In the rows, 128 means zero.
Rotation paths and how fast each direction turns (degrees a step):
Each turn is a multiple of 5 degrees from 10 to 175, or 0.
Each row of a path follows its step; steps can be skipped.
Path 1:
step 0: [126 139 131 125 126 119 125 133 125 128 121 125 122 127 127 128 132 130
 130 123 135 146 134 122 131 134 132 143 137 121 134 116 131 120]
step 1: [129 131 132 128 127 121 124 139 127 124 124 122 125 124 139 124 139 127
 126 123 119 138 140 128 122 135 132 141 138 132 134 120 127 139]
step 2: [131 131 137 126 133 130 128 142 115 125 129 137 122 119 133 113 143 128
 131 128 122 132 137 132 122 129 132 127 123 136 134 128 133 132]
step 3: [126 128 136 126 123 127 122 132 117 126 133 128 112 114 120 122 134 131
 129 126 121 135 126 140 136 128 130 124 125 129 141 126 135 122]
step 4: [129 133 127 133 129 122 133 128 122 131 128 131 116 122 122 138 128 122
 127 129 113 131 124 145 135 128 130 131 135 132 144 122 124 130]
step 5: [124 137 132 134 127 123 134 133 119 123 123 141 127 135 126 132 132 121
 135 134 124 128 123 142 124 121 135 139 129 133 138 130 117 124]
step 6: [116 127 140 129 116 126 132 129 130 121 124 130 126 134 133 121 143 128
 129 133 127 133 119 141 129 115 129 134 132 124 132 133 123 122]
step 7: [120 128 135 132 134 122 142 123 137 128 125 129 124 132 137 123 144 121
 127 127 120 136 123 131 137 119 122 126 129 121 134 126 137 126]
step 8: [114 128 133 132 139 120 131 133 130 125 129 137 129 135 128 130 130 117
 137 126 123 137 133 119 142 127 127 133 124 127 136 121 136 120]
step 9: [110 123 134 134 128 129 125 140 129 127 129 128 123 128 128 129 131 130
 132 132 123 138 138 120 143 125 134 137 133 127 127 120 117 130]
step 10: [121 137 132 142 137 134 135 133 131 129 129 128 118 119 132 124 137 134
 126 126 122 142 135 125 129 124 136 128 124 130 121 128 116 134]
[126 131 128 127 128 130 129 122 127 130 130 128 128 129 125 125 131 127
 124 128 129 132 127 129 129 131 125 122 127 127 129 127 130 126]
90
Path 2:
step 0: [128 127 138 128 130 135 126 122 135 125 108 119 138 118 127 112 120 124
 130 135 129 119 122 137 130 125 132 133 127 128 127 124 126 124]
step 1: [135 129 135 125 122 132 127 129 132 138 123 122 139 126 121 128 129 123
 130 141 121 115 138 133 130 115 135 134 118 130 126 126 134 115]
step 2: [134 128 132 119 121 130 137 133 114 135 133 134 128 137 123 130 123 127
 122 129 122 117 135 136 126 115 127 123 121 120 139 128 132 117]
step 3: [122 131 137 122 124 126 143 123 122 121 130 131 123 127 130 126 116 138
 119 128 127 124 125 144 127 129 127 124 136 121 143 124 129 122]
step 4: [122 133 137 141 121 121 138 124 134 124 127 120 137 119 126 127 124 136
 126 140 124 126 118 140 122 135 132 136 131 131 136 126 128 123]
step 5: [128 126 128 140 115 124 125 130 123 134 117 121 142 129 117 129 125 124
 124 142 120 124 120 129 117 129 133 129 118 126 130 133 123 126]
step 6: [134 126 130 115 120 128 121 124 115 131 117 132 129 127 123 128 115 122
 116 141 124 124 131 127 125 129 139 122 122 116 128 132 129 128]
step 7: [136 124 137 109 128 127 131 125 124 127 140 134 125 112 128 131 116 130
 126 139 132 121 128 130 129 131 137 132 128 124 134 129 134 125]
step 8: [128 121 133 125 128 125 136 128 126 128 142 122 132 119 119 134 121 134
 136 130 135 115 109 133 120 123 124 130 128 131 135 131 129 120]
step 9: [119 129 131 126 124 122 127 123 124 130 123 116 136 133 117 131 124 132
 124 130 129 120 111 141 116 120 125 119 135 129 118 135 129 126]
step 10: [129 131 135 127 124 120 121 125 121 128 126 130 140 127 128 123 126 128
 113 140 125 132 132 142 117 124 131 130 134 124 112 134 138 130]
[126 126 127 129 125 129 128 127 132 129 128 126 130 133 124 132 129 127
 131 131 129 126 127 126 130 130 126 127 126 132 126 129 127 123]
95
[129 124 133 130 131 127 130 129 129 128 125 123 124 128 128 128 128 133
 131 126 129 126 126 128 128 131 128 132 129 127 128 129 128 128]
85
[128 130 132 132 127 127 128 130 128 124 126 132 130 131 130 131 130 129
 125 126 125 125 130 129 130 126 125 130 130 127 128 125 129 126]
40
